A single turn carries every row of the set below to another of its rows. Some are shown first; where does it send the rows asked next?
dok: [ -4.0  -0.9   7.5   9.2  14.9  -0.8  -5.5 -26.3 -15.8  14.3 -32.7 -25.3
 -22.5]
ver: [ -5.1   5.8 -34.9  24.0  -8.0   9.3  -3.4 -18.2   2.6 -23.2 -30.0   5.3
  -1.0]
bube: [-14.6  22.8 -15.0  16.2   0.4   5.5   9.4 -11.4 -57.0  -6.7  -3.9   2.3
  -0.5]
nozer: [ -6.1 -29.3 -17.6   1.8  -3.1  13.5  19.2 -28.9  -4.3  -0.6 -20.0  27.6
   3.8]
kul: [ 18.9  32.3   9.9  24.5 -22.0 -23.5   8.6  -6.0 -12.5 -15.0  -3.9 -12.9
  -1.3]
bitu: [ 2.6 13.0  1.3 23.5  5.7 31.9  9.3 -6.0 16.0  7.5 -5.9 -3.7 -0.7]
Sifun: [ -2.5  14.8 -11.3  -5.7 -17.1   7.9  -9.5  16.4   4.4   5.2  10.2   6.5
  22.1]
kab: [ -9.0   8.4   3.4   5.1 -24.6   6.1  -6.4 -27.2 -46.0  -7.9   0.7  32.9
   8.3]
Gotag: [ -5.7  35.5 -12.9  13.9   5.9 -17.2  -5.2 -15.5 -48.9 -14.9  -1.5  -0.8
  12.6]
Gapon: [  6.7  -7.0  -8.2   1.8  15.4 -17.7  12.3  -5.6 -39.2  -5.9  13.9  -2.9
  39.6]
vozem: [  3.2 -24.7  -9.3  -9.1  13.2  -1.5  18.1 -19.6  11.3  -4.0 -23.5  24.7
  16.9]
zadum: [ -0.9   7.0  -1.9 -22.6  15.1 -34.0   6.4  -2.0 -28.0   4.3 -10.6 -19.1
 -11.0]
fumuv: [-11.9   3.6  21.0   4.5   5.4 -27.7  44.8 -23.3 -12.6  -3.2  -1.3   1.0
  -4.0]
Fuvu: [-20.1   4.0  -9.8  -8.4 -25.2 -29.2  26.1  -6.2 -20.9   3.4 -10.3   7.0
  26.8]
dogap: [ -0.1 -13.0 -14.5  29.7 -11.5   8.8   0.1  -5.3 -19.9  12.0 -12.7  -4.6
  40.9]
kopu: [ 10.9   6.4   4.9  -4.1   8.3 -11.0  -8.7 -34.6  10.4  -6.3 -12.3 -30.2
  29.9]
rak: [  4.6 -21.2  16.4  -3.9  14.9   6.8  -4.1 -30.8   9.1  -6.2 -12.4 -26.5
  19.0]
Zenes: [ 12.6 -13.8  21.1   1.2  12.1   5.4  -9.4 -30.2   8.1 -16.8 -10.9  29.0
  -5.7]
sego: [  0.0   9.4 -15.4  14.2  30.5  -5.1  17.3 -22.7  -2.2 -28.7  -9.2 -14.2
 -19.1]
Maso: [-22.1 -25.5   8.9  14.5  -5.1  16.4 -24.0 -25.3 -15.1  -6.3   7.8  19.3
   2.9]
Ruded: [-25.0  -3.0 -12.8   9.3 -16.0  -6.7 -10.6   3.8 -25.2  21.3   9.0  13.3
 -13.3]
Zod: [ 18.6  27.2  25.8  10.2  -2.3 -24.2  14.0  -7.9   2.8 -27.1  -6.3  -6.0
   6.8]
Pobur: [  3.8  12.4  16.8  -9.3  11.6 -17.6 -16.7 -51.0  -9.0 -27.2  -1.8  -1.6
   8.7]
Noto: [  9.5  11.4  20.1   5.3 -20.4 -34.4 -20.0 -19.1 -29.6 -12.6   9.0   7.5
  -3.2]
bazu: [-34.7 -23.0  -5.6   4.8   5.1   4.2   1.1   4.9 -16.5  14.0   7.2  11.1
 -10.5]

bitu goes to sego
vozem goes to kopu
Sifun goes to ver
And these:
nozer goes to rak
Pobur goes to Noto

